In the rows, zero is written as 128.
A single turn carries every row of the set below to another of its rows. Some are shown first; where does it send the rows asked next?
J_183: [181 144 156 113 105 139 140 156 158 147 123 148 120 136 147 126 139 165
 116 119 145 131 108 112 164 126 130 166 110 153 129 116 161 126 119 170]
J_744: [170 114 142 101 105 141 158 136 157 129 129 131 122 146 143 135 119 135
 113 120 121 102  95 100 145 122  89 147 124 151 138 109 135 109  94 186]
J_23: [151 124 139 112 127 126 108 114 157 101 105 145 127 125 128 137 115 150
 104 127 146 152 131  99 161 127 146 120 117 116 125 113 145  90  93 164]
J_532: [150 143 131 114 109 117 153 114 130 145 102 125 143 161 131 125 133 155
 109 121 147 116 103  99 126 118 145 122 104 122 118 148 118 134 122 154]
J_451: [145 116 135  98  90 116 134 128 166  98  98 157 105 111 108 141 102 161
  96 104 149 122 138 108 152 126 137 129 122 114 120 116 133 102 112 162]
J_332: [164 116 138 107 109 144 131 127 128 130 114 124 132 165 126 113 146 146
 118 133 143 100 106 102 131 128 148 147 119 117 136 132  98 131 112 166]
J_715: [146 119 131 112 116 113 164 125 129 133 116 144 131 156 108 101 131 144
 113 130 130 117 106  91 129 116 136 151 133 126 113 144 114 127 122 168]
J_492: [188 133 154 115 108 148 119 139 148 138 115 151 114 160 143 138 128 153
  97 117 160 113 111 132 169 114 143 165 100 138 130  93 134 125 112 177]
J_994: [146 122 150 127 101 121 155 128 145 141 114 158 122 160 126 111 119 140
 102 126 161 149 128 134 154 115 110 176 105 150 122 111 134 119 112 183]
J_514: [137 114 136 133 116 131 122 141 161 116 142 149 100 129 123 130 132 153
 103 133 120 150 117 133 147 112 142 130 109 104 130 136 134 111  84 158]
J_120: [145 120 138 117 126 139 113 110 151 102 101 143 124 136 133 133 113 150
  99 134 142 155 132  92 157 116 147 130 120 119 126 119 148  85  95 162]
J_449: [148 115 136 101  88 131 138 132 157 103  91 163 102 119 115 145  96 162
  96 105 149 118 128 102 152 122 139 132 131 112 124 125 132 106 115 159]
J_533: [170 136 128  98 126 131 147 137 138 121 108 123 140 144 130 110 154 164
 108 127 128 103  98  83 136 105 146 142 112 134 123 139 122 119 114 153]
J_787: [170 120 143 114 104 125 156 131 144 140 128 127 115 153 149 159 114 126
 113 110 135  94 100 131 146 117 105 127 117 139 138 105 117 127 113 188]
J_215: [140 134 157 106  89 135 138 124 162  94  98 135 100 111 124 136 148 168
 105 137 148 130 130 130 135 111 132 134 138 127 139 112 112 107 128 160]
J_975: [154 118 124 118 113 117 147 124 117 120 115 138 136 153 116 126 135 160
 104 119 132 102 102 109 127  94 147 151 102 120 117 128  89 118 110 174]
J_279: [148 136 161 102  94 127 132 125 170  90 106 135 102 108 122 136 150 165
 104 133 152 129 131 128 139 117 132 134 138 118 128 106 113 102 122 164]
J_278: [164 130 153 103 110 128 164 114 150 135 110 126 123 163 145 140 116 116
 106 130 144 113 106 110 145 122  89 133 133 151 139 107 125 114 110 182]
J_125: [136 116 137 125 118 124 116 138 166 109 143 146 105 127 119 132 131 147
 104 135 130 149 127 137 149 118 139 123 112 103 122 123 133 115  83 163]
J_638: [146 133 145 125 134 112 143 134 165 116 119 130  95 124 139 143 149 144
 110 122 150 138 130 138 161 108 142 131 134 103 118 138 126 113 134 157]
J_484: [139 135 147 113 132 108 137 139 174 115 126 131 100 118 133 140 146 145
 111 119 153 141 133 135 162 117 134 127 133 102 115 133 124 113 131 156]
J_308: [168 133 139 118 114 120 163 124 145 126 122 116 128 144 156 148 136 135
 105 121 126 113  98 128 138 106  98 127 100 154 143 109 131 113  94 180]
J_462: [148 149 151 123  90 116 161 143 144 144 106 152 137 136 140 123 120 164
 104 112 152 141 110 125 156 107 122 150  94 162 124 112 156 121 116 170]
J_6: [180 121 133 115 135 114 165 124 148 129 130 136 119 151 144 147 118 126
 104 115 120 109 100 105 150 105  99 146 116 151 125 108 131  98 108 187]
J_384: [178 123 144 122 116 124 144 139 140 116 115 158 111 153 124 124 134 140
  89 123 150 120 126 138 162  97 129 189 106 151 123  97 124 110 116 185]

J_279 turns into J_23
J_492 turns into J_183
Where do these go?
J_215 turns into J_120
J_787 turns into J_744
J_532 turns into J_715

